[8272, 4469, 9574, 6890, 2986, 8959, 6353] yields 8272, 6353
[[128, 98, 9, 165, 83, 163, 47], [88, 101, 198, 134, 118, 59, 67]] yields 128, 67
[1, 5, 1, 3, 9] yields 1, 9
[[530, 868, 327, 146], [530, 868, 327, 39]] yields 530, 39
[844, 488, 988, 180] yields 844, 180
[3, 4, 6, 2, 4, 9] yields 3, 9
[258, -2, 498, 921, -815] yields 258, -815
[-31, 28, -46, 22, -29] yields -31, -29
[4735, 8782, 8586, 2547, 2337] yields 4735, 2337
[8574, 4411, 3185, 6546, 5947, 5463] yields 8574, 5463
---
[[611 529 837 401 725 342 109]
 [338 617 135 530 324 584 873]
 [343 621 155 521 328 568 830]
 [643 481 842 411 734 344 111]
 [593 495 778 460 721 373 179]
 [560 459 687 532 681 414 269]
 [408 653 267 424 390 510 700]
 [666 478 860 382 746 340 107]
 [657 481 850 392 747 345 122]
 [389 628 201 453 364 552 810]] value 338

[[269 825 420 795 287 264]
 [645 379 608 729 731 202]
 [196 439 622 186 526 592]
 [532 583 527 375 357 731]
 [602 789 551 203 629 316]
 [842 227 682 227 204 528]
 [742 785 234 294 613 625]
 [210 578 600 418 230 177]
 [451 369 668 424 647 386]
 [749 684 735 536 520 205]
 [696 722 802 518 403 244]] value 645

[[444 309 413 902 330 425 895 532 141 581 836 333]
 [327 315 335 301 228 701 844 524 296  56 311 483]
 [386 258 691 414 327 869 242 406 584 406 526 342]
 [272 452 362 278 233 460 744 761 625 315  79 245]
 [366 470 436 357 363 345 542 938 932 501 351 161]
 [368 365 364 916 361 190 695 785 202 378 780 397]
 [494 449 383 361 423 828 758 442 109 314 468 853]
 [346 284 685 446 249 725 499 222 590 441 339 760]
 [355 410 196 426 987 470  84 335 831 673 315 242]] value 327

[[-942 -437 -946 -479 -409   24   57 -899 -949  -36 -944 -930 -928 -945
  -891]
 [ 382 -949  576 -861 -730 -953 -956  352  650 -953  606  544  217  543
   478]
 [-898 -449 -918 -646 -708 -272 -311 -888 -930 -259 -920 -929 -874 -915
  -911]
 [-840 -561 -851 -619 -706 -550 -565 -858 -846 -547 -855 -835 -834 -850
  -859]
 [-693 -885 -599 -649 -293 -768 -692 -479 -552 -819 -563 -404 -717 -617
  -275]
 [-860 -421 -863 -400 -506 -341 -335 -865 -842 -365 -863 -798 -858 -863
  -838]
 [-582 -428 -640 -652 -813 -617 -675 -725 -656 -566 -661 -728 -574 -630
  -793]
 [-501 -752 -427 -558 -537 -818 -796 -537 -330 -832 -418 -261 -567 -444
  -410]
 [-852 -543 -831 -331 -302 -392 -334 -817 -788 -455 -824 -688 -860 -836
  -729]] value 382

[[ 68 217  57 187 163 150  68  93 167  50 162 159  82  87 153]
 [ 41  86 104 169 106 144 123 103  41 120 152 143 123 189  82]
 [ 77 127 166 160 117 207  65 135  38  94 150  99 158 177  89]
 [177 202 212 124 132 166  72 168 166 116 133  50 161  88 166]
 [113 166  51 123 203 159 103 154 133  47 163 141  79 104 151]
 [ 43  83 110 169 108 151 117 104  40 115 155 141 125 191  80]
 [176 179 158 108 129  81 151 139 233 152 129  88 121  61 186]
 [ 75 209  47 165 171 143  67 111 162  51 162 164  85  86 160]] value 41

[[149  91 114 121 144 152 137]
 [121 110 127 117 148 138 143]
 [135 104 119 115 147 144 142]
 [ 85 103 105 209  60 220  59]
 [148 148 123 115 108 177 143]
 [152 194 134 146 111 175 109]
 [ 83  82  35 237  80 219  46]
 [151 194 123 142 118 181 109]
 [ 94 139  86 232  74 205  23]
 [ 87 128 127 205  58 219  50]
 [153 187 136 148 107 168 111]
 [ 85  90  36 238  82 213  34]] value 121

[[ 24 -39  -8  -1   3  -1   4 -17 -13  18]
 [-36  28  -4  -6 -13 -10 -32   6  -6 -20]
 [-27  15  -9  -5   1  -5  -4   1  -2 -18]
 [ 16 -38  -8  -5   1  -4   0 -13 -15  20]
 [ 16 -32  -6  -3  16  -1  27 -13  -7   1]
 [-12  -7  -2 -12 -31 -10 -35  -3 -11 -17]
 [ 21 -38  -9  -1   2  -1   2 -17 -13  19]
 [-36  29  -5  -6 -12  -9 -29   6  -6 -20]
 [-36  27  -4  -7 -13  -9 -29   5  -4 -18]
 [ 18 -28 -10   2   0   1  -2 -19  -8  13]
 [-10 -10  -3 -12 -31 -10 -35  -2 -13 -16]] value -36
---
[3146 5813 6574 6329 4348 8244 6242] -> 6329, 8244
[ 46  10 -39  36  34] -> -39, 46
[9620 1824 5574 1281 4460 1603 2799] -> 1281, 9620
[ 32  17  48 226 169] -> 48, 226
[2 9 4 3 8] -> 4, 9
[20 38 83 52 14  4 25] -> 52, 83
---
[396 841 251 376   4] ⇒ 251
[30  4 76 15 95 53] ⇒ 76
[81 13 70 58 14] ⇒ 70
[2237 7959 9318 6083] ⇒ 9318
[39 33 24 76 45 55 44] ⇒ 24
[503 198 994 420 600] ⇒ 994
[ 35  18  22  30  41 -45   0] ⇒ 22
[ 55 488 164 958 641 533 588] ⇒ 164
---
[[-45 -49  60  34  32]
 [ 24  -9  12  42  35]
 [ 76 -63 -19   9   5]] → 32

[[ 50  45  18 -10]
 [-60  11  13 -27]
 [ 19  24 -57  56]] → -10

[[  7 -53  56  -3  -6  63]
 [-13  70  -8 -11   4  12]
 [ 70  -1  12  40   6 -19]] → 63

[[  6 -25   6  61  56]
 [ 33  61 -28  17   3]
 [-12  14 -10 -44 -32]] → 56

[[ -7   9 -26  -7 -44  -8]
 [  2  -2  31 -53   3  23]
 [  7  -4 -28  60   4 -30]] → -8

[[ 43 -17 -28 -33  21  13 -40]
 [ 19 -38 -25 -59  52  24 -61]
 [ 58  31  15 -31   1  -1  10]] → -40

[[-12   8  -9  14  -5 -10]
 [ 16   5  -9   5   7  -4]
 [ 16   6  71   5  -9  66]] → -10

[[ 24  18 -41  30   3  16  22]
 [-55 -38  18 -72  29  28 -21]
 [  1  -2   6  12 -10   3   4]] → 22

[[ 10 -31  46  43  26]
 [ 10 -45  72  63  34]
 [ 23 -29  21  40  47]] → 26
---
Input: -0.03	-0.05	-0.11	0.19	-0.05	-0.20	0.05
Output: -0.20
Input: 14.0	-8.2	6.2	-18.9	12.5	2.9	-10.4
Output: -18.9
Input: 72.41	85.85	115.22	15.10	126.34	3.98	-104.95
Output: -104.95
Input: -1.0	-0.6	0.1	-0.1	1.6
Output: -1.0
Input: -12.96	-6.98	-16.79	-15.53	-11.16	16.57	12.67
Output: -16.79
Input: -0.406	1.098	-0.543	-0.260	-1.239
Output: -1.239
Input: 5.55	-13.78	9.71	-16.11	10.38	-18.68
Output: -18.68
---
[  9   8  25 -36 -16 -31] -> -31
[127  58  97  52 147 213 154] -> 154
[124 195  78  13 107] -> 107
[ 3  6 98 52] -> 52
[8836 2544 5916 6183 5867] -> 5867
[ 235  827 -640  151] -> 151
[ -2 -45  43  24 -17] -> -17
---
array([[ 202.2,  -50.8,  114.3, -182.5],
       [ 192.4,  -64.5,  126.3, -188.9],
       [-213.5,   36.1, -150.5,  157.3]]) Answer: -188.9

array([[ 0.03, -0.04,  0.13,  0.01,  0.09],
       [-0.05, -0.14,  0.20,  0.10,  0.02]]) Answer: 0.09

array([[  89.34,    8.90,  -57.50,   59.45,   83.29],
       [ 129.13,  -63.07, -202.31,  -17.84,   65.80]]) Answer: 83.29

array([[-0.104, -0.150, -0.150, -0.062, -0.055,  0.070],
       [ 0.123, -0.071,  0.038,  0.035, -0.074, -0.003]]) Answer: 0.070

array([[-188.21,  142.60,  113.50,  169.45, -104.83,  133.26,  243.75],
       [  71.95,   39.95,   21.75,  178.41,  136.64,  154.00,   25.61],
       [  15.65,   92.65,  155.28,  205.20,   43.99,  190.82,  -63.19]]) Answer: 25.61

array([[-0.13, -0.17, -0.08,  0.05,  0.06,  0.12, -0.15],
       [-0.14, -0.13, -0.18, -0.20, -0.20, -0.18, -0.14]]) Answer: -0.15

array([[-11.433,  -9.988,   6.393,  -8.745,  -2.792],
       [ 15.726,   4.285, -11.184,  -5.744,  12.008],
       [ -8.236,   1.475,  -2.910, -17.598, -11.487]]) Answer: 12.008
